One turn moves each row of this set onto another row. After a few examples, where does it send each row asked below?
j_951: [ 10  12   8  -2  22 -24  -4  -1   8   0  10  -2   9  13  18   5   8 -25
   0   0   7 -11   5   7  -1  -6  -7   5   2   2  14  15  -2  -7]
j_287: [ -4  32   1  -6   9  -4   8  10   0 -16  -4  20   3   8 -13  -3  13 -10
   6   3  15  -7   4   5   0  -9  -5  13  -8   3   0   6  16   0]
j_121: [  2  17   4  -6  20 -18   0   8   5  -9   2  17  -1   7   6  -4   4 -26
   8   0  13 -20  11   5  -2 -13 -11   9  -6   1  12  11   7  -4]
j_919: [  5  16  11   1  10 -12  -5  -1   4  -2  11  -4  24  15  16  14  23  -8
  -2   4   1   1  -2   4  -2   7   3   9  11   0   6   9   2  -7]
j_283: [ -9  -7   0   7 -13   5   6  -6 -15  16 -17   8 -13  -4  -4  -3 -25  12
  -3 -16  -1   6  -9   3   7  10  -7   8  -1  -9 -14  -5  -7  11]
j_315: [ 11  13   2  -1 -12   7  -3  13  11   1  -7  -7  -7   7   1   9   7   1
  13 -10   6 -17 -10  -8   1   5   4 -11 -20   2  -8   4 -31   2]
j_963: [ -9  -5   2 -10   3  -7  12 -18 -16  11  -7  -2  -6 -19   4 -18  -6   0
  -2  -2 -12   7  10  11  10  -8 -12  12  15  -7   9 -12   7 -15]
j_928: [ 18   1   6  10  -9  11   0  21  14  -4 -17   0   1  -5   8   8  14   3
  17 -17  -7 -25  -5  -3  -2   2  -8  -8 -11   5  -2  -2 -16   8]
j_664: [  7   9   2   8  21 -25  -4   2   7   1   4   3  17  10  20   5   9 -22
   0  -7   6  -9   1   9  -4  -5  -3   2   5  -2  16  13  -1  -4]
j_853: [-10  -1   7 -12   3  -5  11 -18 -21  13  -2  -3 -10 -12   1 -15 -14  -7
  -6   2  -9   7   4   8  17 -10 -10  16  11   0   1  -9   5 -12]
j_956: [-11 -19   0  -5  -6  10   3   6   8   8  -6  -1   9   4  -1   2  -9  14
  -4   5 -12 -19  25  -3   0  -4  -8 -15   5  16 -15  -1  -7  16]
j_427: [ -6 -12   5 -15   2  -7   3 -14 -14   9  -3   8  -5 -18   6 -16  -4  -1
  -2   0 -12   4  13   6   5   0  -7  11  17 -14   8 -15  10 -18]
j_862: [  1  19  -4   4  21 -21   4   9   5  -7  -5  17   4   6   3  -6   3 -23
   6  -7  14 -15   4  10  -3 -15  -8   5  -8   1  15  10   8   0]
j_61: [ -1 -10  -5 -14  -6   2   8   2  16   8  -5  -7   7   4  -8   0 -17  14
  -1   8  -6 -10  25  -2   9  -1  -8 -22  -6  13 -14  -6  -7  12]
j_93: [ -2 -12   2   1 -14   5   0  -5 -10  15 -13  12  -9  -4  -3   0 -22  15
  -2 -13  -2  10  -8  -1   7  21  -1   5  -1 -15 -15 -11  -5   7]
j_982: [ 19   6  -1  12  -1  10   5  19  11  -2 -17  -5  -7   0   2   2  18  10
  12 -21  -5 -18  -9  -5  -3  -5  -5  -5 -11  11  -5   3 -18   7]
j_648: [  7  -8 -14 -10   5  -4  10   4   6   3  -6 -13   3   1 -13  -9 -20  16
  -1   6   2  -3  21  -6   2   9  -1 -20  -8  13  -8  -9 -15   9]
j_351: [ -1  31   9  -8   2   3   4   4   0 -11   5   8  16  15  -5   9  25   1
   1   9   6   0  -1   2   0   5   2  14   4   3  -4   5  13  -4]
j_173: [ -5 -15  -4   9 -14  -2   5 -11   1  19 -22   8  -7 -12   5  -1 -13  17
  -2 -20  -7   8   1   9   8   7 -13  -2   6 -16  -3  -7  -4   7]
j_357: [-13 -10  -3  12 -14   1   9 -10  -7  19 -23   5 -11  -9   1  -4 -19  13
  -4 -20  -3   6  -5   8   9   1 -14   6   2  -9  -8  -2  -6  12]
j_365: [ 10  18   9  -6  17 -12  -1  -4   5  -4  11 -11  16  16  13   9  23  -7
  -2   6   2   0   2   3   0   4  -4  13  10   4   8  11   2 -12]
j_448: [ 14  12  -2   6  -5   8   3  15   9   3 -11 -10 -11   7  -1   2  14   8
  10 -15   4 -12 -13  -8  -1  -4   3  -7 -17   9  -8   7 -27   2]
j_347: [ -5 -14  12 -19   2  -3  -1 -12 -18  12   6  14  -6 -11   6 -13 -12  -6
  -3   5  -9   3   8   2   8   4   0  11  13 -12   0 -14   8 -16]
j_286: [ -8  -5  13 -17   2  -2   4 -16 -22  14   5   6  -9  -6   2 -13 -18  -9
  -6   3  -8   5   2   4  14  -4  -3  16   9  -2  -6 -10   6 -12]
j_872: [ 14   6   7   0 -15   8  -5  17  15  -2  -9  -2   2   1   8  14   8  -2
  20 -10  -1 -24  -5  -5  -1   8  -3 -12 -15   0  -3  -3 -25   5]
j_796: [  2 -17  -1   3 -15   0  -1  -8  -1  19 -16  11  -6  -8   3   1 -14  18
   0 -15  -6  11  -2   3   5  20  -5  -1   4 -19  -8 -12  -3   5]
j_419: [  4  28   9 -11  10   0   5   3  -2 -16   7   2  10  10  -2   4  29   0
   3  11   5  -2   5  -1  -2   3  -5  18   7   5   3   5  12 -10]
j_437: [ -1  26   4 -11  12  -3   6  11   0 -19  -1  18   1   5  -7  -5  18 -11
   9   7  12 -16  12   1  -3  -6  -9  16  -3   3   5   6  16  -4]
j_37: [  1 -17 -15   1  13   0   9  10  -7  -1  -7 -13   2   1  -9 -12 -15  18
  -4   0  -2  -7  18  -9 -11   9   2 -11   1  16  -5  -5 -20  10]
j_399: [ -9 -23  -5   4   6   9   4  11  -5   2  -6  -5   5   2   0  -6  -8  17
  -7   0  -9 -18  20  -7 -11   3  -3  -9  10  18  -9   2 -16  14]

j_173 moves to j_357
j_61 moves to j_956
And these:
j_365 moves to j_951
j_427 moves to j_963
j_448 moves to j_315
j_351 moves to j_919

One turn moves each row of this set onto another row. After a few examples, where does it send each row asked below?
j_596: [-16  -3  21   7  -7   5   0   3  12  22  11  -2   2   6  -6  -5   7   6
   4   5  14  -8   8  -2 -25  11  -2 -15   5  -4   3]
j_298: [  3  13 -22  -8   6   6  -9   2 -16  14   7   2   9   7   8   5 -15 -11
  16  -3   7   6 -13  -8   4  -5  13   7  -1 -17 -12]
j_858: [ 20   1 -17  -1  10   0  -8  -5  -9  -7 -13   0  -6  -8  25   3 -14  -5
   2  -5  -8   9 -21  18   3  -5  -6   1 -13   0   0]
j_962: [ -3 -11  17  19 -10  -5  12  12  15 -12  -5  -5  -7 -12 -11  12  10  15
  -1  -6   5   1  15  -4   4   6   0 -15  10   6  -8]
j_232: [-28  -8   8   7   1  -1  -2   2   9   4  -1  -7  -1 -13 -13  -3  14   4
   7   7  -1  -1  16  -6 -19  11  -7 -13  19  11  -2]
j_148: [ 25   7 -17   0   6   3  -8   1 -16  -2  -9   4  -5 -11  15  -1 -10  -7
  -6  -4   0  14  -2  10   4 -11  -8   4 -21 -15   7]
j_30: [-27  -8   8   7   0  -1  -2   2   9   3  -1  -7  -2 -14 -13  -3  15   3
   7   7  -2   0  15  -6 -19  11  -7 -14  18  13  -2]
j_188: [ -1  -5  21  24 -10  -1   7  13  12  -4  -3  -9   1  -9  -8   8  13  18
  -3  -4  11  -3  19 -10  -4   3  -4 -11   3  -1 -11]
j_381: [-20 -10  16  -1  -5   0   5   2  19  18   9   2  -2   8  -7   1   4   0
   8   6  12  -8   6   1 -12  15   7 -16  18  -1   3]
j_174: [-10  -2  22   8  -9   3   0   1   8   9  11  -2  -6  -4 -11 -10   8   8
  -2   2  10   1   6   5 -30  12 -10 -18  -5   4   8]
j_170: [ 15  -3 -21  -6  12  -2  -6  -4  -3  -2 -14   2  -3  -1  27   8 -16  -9
   7  -2  -6   4 -21  15  12  -3   3   1  -1  -3  -3]
j_792: [ 17   5 -19  -5  10   3  -8   3  -7  13 -10   6   5   3  22   6 -11 -12
   2   1   5   3   1   2  14 -12   5   8  -5 -26   0]
j_999: [ 21   6 -14   5  10   4 -13  -4 -12   0 -11  -4   2  -5  28   0 -11  -1
   1  -3  -3   5 -17  13  -6  -8 -10   4 -19  -7  -3]
j_916: [ 22   1 -21  -7   7  -1  -3   0 -10  -6 -11   8 -10 -10  14   3 -14 -11
  -3  -4  -4  15  -5  14  15  -8  -1   2 -11 -11   8]
j_901: [ 17   0 -22 -10  10  -1  -3   2  -5   3 -12   9  -4  -2  18   8 -14 -15
   3  -1   0   8  -4   8  21  -8   7   4  -1 -18   3]
j_935: [-27  -7   8   8   1  -1  -3   3   8   4  -1  -8  -2 -14 -13  -4  15   4
   6   7  -1   1  16  -7 -21  11  -8 -14  16  12  -2]
j_255: [ -4  -8  19  21  -8  -2   8  13  15  -1  -4  -7   2  -5  -7  12  11  15
   0  -3  11  -6  19 -11   1   4   1 -11  10  -3 -13]
j_910: [-28  -7   8   7   1  -1  -3   2   8   5  -1  -8  -1 -13 -13  -4  15   4
   7   7  -1   0  16  -7 -20  11  -7 -14  17  11  -2]
j_149: [  3   6 -26 -14   6   1  -3   1 -13   2   4   6  -2   1   3   8 -19 -15
  16  -6   0  12 -18   0  12   0  15   2   4  -7  -7]
j_187: [ 10   8 -24 -11   3   0  -4   0 -19  -9   5   4  -9  -9  -1   2 -18 -11
   9  -9  -3  21 -20   6   5   0   6  -2  -8   1  -2]
j_705: [-27  -7   8   7   0  -1  -2   2   8   3  -1  -7  -3 -14 -14  -4  15   4
   6   7  -1   1  15  -6 -20  11  -9 -14  17  13  -2]
j_420: [-11  -9  18   2  -9  -2   6  -1  12  -1   9   1 -15  -7 -15  -6   4   4
   0   0   4   5   1  12 -20  17  -5 -23   2  12  11]
j_783: [  0  -7  20  23 -10  -3   9  12  11 -11  -4  -7  -4 -13 -11   8  11  18
  -4  -6   7   1  16  -5  -3   5  -5 -14   3   4  -8]
j_58: [-17 -13  15  -4  -6  -4  10   1  18   5   8   4 -13   0 -13   0   1  -1
   7   2   5   0   1   9  -9  19   5 -22  16   9   8]
j_762: [ 21   9 -16   1   8   6 -11   2 -13  11  -8   3   4  -2  20  -1  -9  -7
  -3  -1   6   7   1   3   3 -14  -4   8 -18 -24   2]
j_280: [ 13  15 -19  -3   1   6 -10   0 -25  -3   7   0  -3  -9   1  -5 -14  -6
   5  -9   1  19 -16   2  -9  -4  -3   2 -20  -5  -3]
j_107: [ 12   0 -19  -2  13   2  -9  -3  -3   9 -13   0   6   5  32   9 -14  -8
   9   0  -1  -3 -17   9   9  -5   4   6  -1 -12  -8]
j_819: [ 16   6 -15   4  11   6 -14  -3  -9  11 -11  -4   9   4  32   3 -11  -3
   5   0   1  -2 -15   7  -2  -9  -4   7 -12 -14  -8]
j_227: [ -5 -11  17  18  -8  -4  11  13  17  -6  -5  -5  -2  -7 -10  13  10  14
   2  -4   8  -3  17  -8   7   6   4 -13  15   1 -11]
j_63: [  9  19 -18  -1   4  10 -14   1 -24  12   8  -2   9   0   6  -3 -12  -6
   9  -5   7  10 -12  -6 -10  -8   2   7 -16 -16  -9]

j_962 moves to j_783
j_280 moves to j_63
j_170 moves to j_858
And these:
j_916 moves to j_148
j_420 moves to j_174

